The same turns and mirrors carry the whole set onto itself, and each row onto the other rows of its family. Which rows share a family with each named row? Give them in list order.
These 16 rows form 4 families of 4 rows each.
C: [ 24 -57   8 -13  20 -51  -5  32  29 -21  25  17   5]
F: [ 13  -4  16  30  40  31 -12  20 -19  -9  27  34  24]
A: [ -6   7  -2   9   3  -1 -20   1 -13  29 -51  -7 -47]
B: [ 40 -39  25   0   3 -21   4  53  33 -30   0  -3 -10]
L: [-38   4 -17  12 -23 -44 -45  28  -8  45   6 -19  36]
E: [ 33 -25  24 -36 -24 -30 -13  42  13   3  14  47  35]
W: [ 29 -38  32 -11  -5 -59   3  62   7   2  29  19   4]
K: [-21   4   9  33 -50  -4 -42  13 -43  25  13  21  30]
R: [ -4  32   0  11 -27 -21 -39  51  14  46 -10 -10  42]
N: [ 10   5  -6   9  -6  28  -7 -25  -3 -27  35  24 -31]
Y: [ -5  11  -4  33  34   9  15  -6 -20 -18  48  23 -14]
M: [  0 -22  -7  12  47   8 -15  -4  -3 -13  60  23  12]
T: [-20  16  -6 -27   6 -38  17  20 -10  23 -30  -5 -53]
P: [-28   4   9 -41 -32 -13  21  22   8  -1 -31 -13 -26]
V: [-50  -8 -11 -10   9 -25  -7  -2  -9  33 -31 -19 -33]
U: [-15  24   0  41 -28 -37 -37  26 -16  53  30  11  25]

Which other rows belong to the same family as T? W, Y, U
Which other rows belong to the same family as A? F, B, R
Which other rows belong to the same family as P? E, K, N

The same turns and mirrors carry the whole set onto itself, and each row onto the other rows of its family. Which rows share a family with each named row? Give them in list order.
These 15 rows form 5 families of 3 rows each.
Difi: [ 16  10  -4  53  50  -5 -28  33   7   0   0 -26  -5 -19]
Guki: [ 38 -37  24  18 -49   7   1  10  -4 -16 -20 -10  38 -25]
dosam: [  2  12 -11  14   6  21  -1 -38 -25  37 -36  11  -3  21]
Poz: [ -3 -66   8  11 -26 -22 -33  40 -26 -28 -25  22  -6 -23]
nepa: [ -8 -40 -45 -32  16   8 -16 -15 -32  -2   6  39  -3  21]
Lolez: [-21  -2   6  31  46  -4   4  37  43   1   4 -39  21 -14]
Remak: [ 21 -18   8   1  27  -6 -45  30  46   1  -6 -30 -13  39]
gat: [-24 -43 -19   8  35 -17 -29  39  23  -6  -5 -19 -25  29]
tufo: [ 14  -1   5 -27  41   7  19 -29 -15 -35  29  -6  -6  25]
guzub: [ 49 -47  13  40 -20  47 -19   7 -15 -16 -42  -4  18 -20]
dor: [ 18 -25  42  -6 -35 -16  22 -14 -35 -57 -18   8  -7 -20]
Sis: [ 13  -1 -46 -36  18  17  -6 -33 -16 -22 -13  16  18 -20]
tez: [  3 -30  50  18  22 -10   8  21  28 -52  -5 -40 -19  25]
gilam: [ -7 -25  55   6 -21  -8 -28  19 -15 -14 -52  29  11 -32]
Tup: [  6   8   8 -16  14  15  12 -33 -15  35   9  26  27  17]

Which other rows belong to the same family as Guki? Lolez, Tup
Which other rows belong to the same family as Sis? Remak, gilam
Which other rows belong to the same family as dor? tufo, tez

The same turns and mirrors carry the whole set onto itself, and each row onto the other rows of its family. Which rows share a family with each named row? Give them in list order.
These 32 rows form 4 families of 8 rows each.
Tal: [ 31  50 -24  55  16  -2 -20  39 -14 -21  18  84 -35  -5 -18 -21  22  23
 -44  70]
Zutib: [ 48  64  18   4  -9 -49   5  -9 -31   1 -11 -19  19 -48  18 -31  72 -25
 -27  26]
mor: [  5  74 -43  41  19  20 -48  -7 -16  16  17  11  25  -9  14  17  23  -4
  -4  33]
dulam: [ -1  52 -35  64  22  21 -43  -5 -31  10   6  16  46 -11  46   8  27  -7
 -30  54]
lusab: [ 42  56  25  73   9   6  33  -3 -38  -4 -13  83  28 -15 -42 -66  60 -16
 -18  23]
sek: [ -2  38  35  51 -10  13   8   2 -36  -2   7  78  28 -18 -51 -69  35 -22
 -18  35]
moden: [ 53  40 -34 -19   0  -9  -1  -4 -19  13  52  94  31 -36   4   0  23 -51
 -31  30]
pomo: [ 40  47 -45   5  -1 -25   5  55 -64  16 -25  12 -26 -18   9 -41   7 -50
 -48  -1]
tupeb: [ 11  29 -47  54  22  -6  11  62 -24  -4  15  71 -28   4 -21 -22  44  16
 -17  46]
Nokeg: [ 26  44  32  45   5  38  23  -3 -33  22 -11  72  24   1 -43 -53  46 -31
 -12  57]
gubig: [ 61  21   5  10   9 -17   8   1 -74  48  32  70   1   2  45  -3  78   5
 -40  48]
dogop: [ 69  23  28  17   3 -32   2   5 -67  25   5  88   3 -21  60 -27  71  -3
 -57  58]
Zuro: [ 30  26 -42   4  -5 -31  -9  42 -15   4   4   5 -27 -14   9 -34  -5 -52
 -59  -4]
vig: [ 41  39   4  31 -27 -57   9 -24 -36 -13   0  -5  36 -39  11 -54  63 -17
 -38  57]
puva: [ 40  30 -32  22  -2 -15 -11  58 -68   5  12  11 -14 -40  26 -17   2 -60
 -58  -3]
fitob: [ 29  34  18  15  -4 -33   7 -25 -54 -11  -9 -18  31 -29  16 -61  53 -19
 -60  26]
kabo: [ 16  79 -43  63  -4  -4 -39  -5  -5 -21  21  20  35 -15  23  -8  31  15
  -4   7]
luf: [ 14  64 -36  51  21 -21  -4  51 -23  -4   9  55 -38  19 -22  -3  43  20
 -56  42]
tefaz: [ 45  76 -47  47  -4  21 -28 -23   0  -2  19  12  34   3  35  -3  41   0
  -1  34]
Pedip: [ 49  11 -57  14   9  12  18  -2 -42   9  27  88  45 -28  17 -33  20 -29
 -57 -14]
Vome: [ 56  40  10  83  24  10 -20  20 -48  54 -42  54   1 -24  44 -39  26 -31
  -3   8]
vageb: [ 33  43 -28  24   9 -40 -19  30 -12 -15 -22  24 -18 -43   2 -57  -8 -60
 -66  -1]
Bebif: [ 35  19 -35  -7  25  -3  11  -4 -44  11  37  95  50 -23  -5 -14   3 -36
 -64  21]
tek: [ 35  69  37   6   1 -55 -18 -11 -36   4   2  -6  -1 -30   3 -24  61 -30
 -34  65]
dulid: [ 62  15  23  33  37 -48 -10   7 -32  34  16  85  -9 -22  42   0  59   2
 -70  42]
zuz: [ 27  24  18  66  31  -1  -9   5 -23  52 -22  41  15  33  34 -50  25 -38
  -6 -13]
Gop: [ 51  65  24  37 -12  -3  32  17 -16   3  -3  77   3  -8 -52 -63  44 -12
   0   6]
nofer: [ 64  22   9   3  26 -56   6  -7 -27  38  -9  84 -16  -7  30 -35  64   5
 -63  49]
Pob: [ 36  38 -13 -31   6  29  -9  -9 -25   5  46  79  32 -18   9 -12  12 -46
 -43   5]
toge: [ 36  46   4  79  -7  12 -16  17 -42  55 -27  27  -1  15  48 -47  48 -35
  -2  -7]
lapo: [ 38  71 -34  53 -13  -1 -13  49 -30 -19   7  65 -24 -36 -13  -4  39  24
 -42  71]
vaga: [ 52  74  27  86   7  11 -36   5 -34  47 -43  39  -4  -1  43 -27  24 -20
 -30  12]

Which other rows belong to the same family as dogop? Tal, Zutib, mor, lusab, Zuro, Bebif, toge
Which other rows belong to the same family as Pedip? dulam, gubig, vageb, tek, zuz, Gop, lapo
Which other rows belong to the same family as fitob? moden, tupeb, Nokeg, puva, kabo, nofer, vaga

The same turns and mirrors carry the whole set onto itself, and each row onto the other rows of its family. Which rows share a family with each named row? Give them in list order.
These 32 rows form 4 families of 8 rows each.
libe: [  7   1  -6 -36  33  -8  36  19  24  27   0 -24   0  10   5  22  -8  49
   1  -5 -41]
pazi: [ -7  19   7  20  20 -62  -4  14  15 -22 -12  -7 -33  25 -25  29  23 -11
 -32   1  11]
Ler: [ 15   5 -23 -37 -24  20  18 -42  -1 -69  48  11  15  -6  -4  22  -2  -9
  10   7 -20]
vimi: [ 13   1 -16  -5 -37 -38 -16   1  12   5  38 -10   0 -40   4  72 -31 -30
 -14 -79   2]
sodod: [ 29 -11 -60 -27   1 -10 -16  -8  11  11  32 -14  -6 -30   4  36  42  40
   4 -33  66]
nuket: [ 30  -1 -51  60  12  -7  -1 -11 -13  42  -9   4  -2 -27   6  -9 -30   4
  31   3  18]
nepu: [ 18  -8 -52 -27   4 -16   6 -15   5  18  41 -20  23 -31   4  19  36  49
   9 -45  57]
gano: [  3  -8  25  -7  -4   6 -38  25 -44   5  18  68  -2  -4  28   7  -1  16
  -6   2   0]
gud: [ 15   2 -13 -32 -32   8  18 -52 -13 -73  48   9   8 -11 -11  29 -10  -5
  -1  -5  -9]
fam: [  1 -23  22 -10 -13   8 -55  23 -25  18   6  63  -2   5  14  -4  -6  27
   2  -7  -2]
kamu: [ 34   0 -38  51   4   7  -3  -3 -15  25  -8   5 -29 -28  25   8 -37 -15
  29  17   5]
kefut: [-27  21   0  23  24 -61   5   6  14 -22 -28  -9  -5   6 -16  11   6 -17
 -44   4  26]
gis: [ 22 -10 -43  65   2  -5   5  -4  -2  27 -15  15 -21 -22  23   5 -19 -18
  35  -1  -1]
kiz: [ -5  -9  28   2  -4 -11 -49  12 -36  16   7  67  23   5  16   3 -19  15
 -15 -31   0]
zavi: [  8  -6  -8 -25  22  -1  34  29  29  26  -3 -39  10  -1  -4   4  -3  45
 -12   0 -40]
buda: [-51  16 -32 -45 -26  -7  24   9  10 -12  13 -17 -11 -68  24  14 -23 -24
   0   7  36]
pudeb: [  5   5 -19  -5 -27 -43 -34   3  22  -6  29  -4  25 -26 -10  50 -25 -30
 -43 -79   4]
pufe: [-14 -12  40   2 -16  -7 -34  34 -45  13  12  53  -8  -4  20  -6 -15  20
 -11 -10   9]
Lel: [-49  18 -29 -51 -26  -4   8  11  26 -17   0  -4 -15 -58  29  15 -15 -38
  -1  12  35]
Gabub: [-43  17 -40 -31 -21  -6   0  -9  17  -5  -8  -7  11 -67  18   8 -30 -34
   5  11  48]
nug: [ 36  -3 -29  52  -4   2  17 -17 -19  25  -7  -3 -28 -19  17   6 -43   1
  35   8   8]
pazas: [ 24  -2  -8 -10 -38 -26 -36  15  20   6  38  -1   9 -30   6  73 -18 -32
 -17 -74  -5]
denu: [ -7  16   5  24  12 -61   3   7   8 -21 -14 -16 -41  21 -27  10  10   3
 -28   0  29]
zabuf: [  1  -9 -13 -26 -24  14   5 -48 -16 -58  44  23  52 -13 -12  15 -10  -1
   6  -2 -12]
kazu: [ 13  -8 -32  -2 -25 -28 -30  15  19  -4  48   0  12 -35   4  61  -6 -28
 -31 -76 -21]
tubo: [  9 -14 -21 -27 -20  14  18 -54  -2 -59  32  15  27 -19   2  39  14  -1
  14   7 -17]
pudi: [ 19 -11 -35 -26 -14 -16  -5  -9 -12   7  56 -14  -6 -37 -10  29  43  49
  25 -38  61]
Tonol: [ -1   5  13  16  17 -51   1   4  16 -29 -33  -4 -22  24 -10  27  21  -9
 -52   1  20]
zukil: [  3  -2   7 -31  22 -14  43  19  17  28   2 -26   0  11  10  14 -25  55
  -4 -22 -40]
san: [-51   3 -24 -45 -28  -2 -11  10  22 -11  -2 -13   1 -68   3  20 -15 -38
   1  22  28]
kesib: [ 30 -11 -42 -17  -9 -13  -6   0   1  14  48 -19   0 -35   4  39  55  32
  26 -32  64]
Niden: [  7  -2  -3 -33  33  -5  33   0  13  17  -1 -23  35   7  -9  -1 -21  54
 -11  -4 -35]

Which other rows belong to the same family as gis? sodod, fam, zavi, kazu, tubo, Tonol, san
Which other rows belong to the same family as zabuf? nuket, nepu, kefut, kiz, pudeb, Gabub, Niden
Which other rows belong to the same family as nug? vimi, gud, buda, pufe, denu, pudi, zukil

